(in the rows, 128 means zero)
One turn sends every row of this set to another row. A few are shown first. Where does it send the rows asked after them?
Z734: [ 98  81  90 132 140 140 130 118 121 103 107  93]
Z551: [136 121 101 127 106 138 116 131 100 125 137  72]
Z68: [138 118  96 101 144 122 137 130 148 125 123 122]
Z522: [131 127 109  99 146 119 135 136 129 129 134 119]
Z714: [119 106 133 109 151 129 136 125 146 120  97 111]
Z641: [155 120 125 122 116 139 105 136 117 139 124 113]
Z502: [134 127  96  95 142 130 149 130 128 123 122 122]
Z750: [126 111  97 128 106 141 111 132 102  94 136  87]
Z156: [131  87 110 153 122 136 120 132 120 119  87  79]
Z212: [140 131 131 138 110 138 109 141 125 135 104 104]
Z335: [110  79  94 127 139 139 117 104 127 107  98  83]
Z915: [133 125 101 102 121 122 151 123 136 119 141 103]
Z404: [148 128 102 124 111 134 104 140 107 115 124  74]
Z540: [117  90  82 117 130 140 145 104 119  99 100 102]
Z282: [141 114  97 132 116 136 105 134  89 122 122  80]
Z72: [105  81  94 128 148 128 138 112 124 116  98  87]
Z319: [124 116 129 125 134 133 130 125 150 136  93 124]
Z494: [115 100 125 147 122 144 113 121 127 124  80  95]

Z551 turns into Z502
Z641 turns into Z714
Now these:
Z335 turns into Z404
Z750 turns into Z915
Z522 turns into Z72
Z319 turns into Z494

One turn sends every row of this set to another row. A few are shown first. Where does it send the rows asked after them?
Z46: [155 134 115 148 134 121 132 139 137 146 136 129 161  88 138]
Z723: [137 136 122 147 172 116 126 125 140 118 125 125 124 147 126]
Z590: [137 143 125 136 126 105 131 123 137 128 115 129 166 147 132]
Z175: [131 124 122 124 114 148 142 127 143 129 144 148  87 121 135]
Z343: [134 131 130 134 113 162 127 119 134 128 135 127 162 106 112]
Z236: [136  97 118 165 137 131 131 136 122 131 136 120  99 118 118]
Z154: [154 127 115 138 131 115 141 137 148 133 121 121 166  96 142]
Z804: [142 129 111 148 116 143 112 120 117 112 129 129 153  91 116]
Z267: [139 127 117 130 114 123 138 121 139 118 124 119 140  71 135]
Z55: [136 132  91 149 140 116 126 125 126 115 137 161 132 136 144]
Z84: [139 126 114 128 124 135 124 125 135 109 137 140  79 118 135]
Z121: [126 123 133 138 123 141 148 125 142 145 130 130  80 127 129]
Z126: [130 129 111 138  98 116 111 119 134 141 124 117 103 133 156]
Z363: [127 107 147 124 136 119 146 135 151 117 153 124 113 112 136]
Z495: [129 147 117 145 106  95 129 108 117 133 121 128 132  99 129]
Z651: [113 144 141 130 110 114 135 103 131 125 112 121 141 139 119]
Z90: [143 151 111 151 120 108 116 125 121 146 130 141 160 128 136]
Z252: [143 126 129 128 137 124 138 133 154 120 112 115 170 128 134]
Z687: [131 133 129 142 134 126 120 128 133 122 113 129 166 154 128]
Z378: [148 144 110 146 120  95 133 127 130 141 125 135 162 114 141]
Z932: [142 106 102 143 121 154 107 132 131 115 133 121 106 131 131]
Z29: [123 135 136 133 141 138 147 116 115 143 126 163 107 123 149]
Z203: [143 134 122 141 159 147 143 129 163 156 125 112 131 126 137]
Z220: [133 142 137 112 148 149 129 116 127 121 129 154 108 126 149]
Z35: [109  98 132 141 115 119 137 128 136 119 121 127 111 144 143]
Z349: [142 116 133 139 149 139 135 142 149 122 120 117 168 115 129]
Z148: [132 127 124 144 144 139 139 121 118 148 105 141  99 106 156]
Z926: [142 128  91 143 127 148 143 131 149 153 138 148 138 114 154]
Z482: [143 132 118 126 114 156 115 123 139 137 160 131 111 139 124]
Z412: [143 133 126 124 153 151 122 120 129 125 108 132 100 109 156]
Z334: [136 123 135 149 130 133 139 128 130 154 164 131 104 127 112]
Z931: [134 136 126 164 127 121 116 114 107 126 120 121 144 108 103]
Z186: [134 126 124 143 132 128 128 124 134 127 121 123  72 123 128]
Z422: [124 123 141 114 119 142 143 118 153 110 116 112 149 110 126]
Z377: [126 138 146 151 124 142 131 112 125 142 126 119 153 123  99]
Z206: [147 139 126 120 119 117 119 127 149 138 156 116 104 100 148]

Z422 turns into Z267
Z126 turns into Z35
Now these:
Z932 turns into Z236
Z121 turns into Z175
Z148 turns into Z29
Z252 turns into Z154
Z203 turns into Z926
Z90 turns into Z687
Z377 turns into Z343

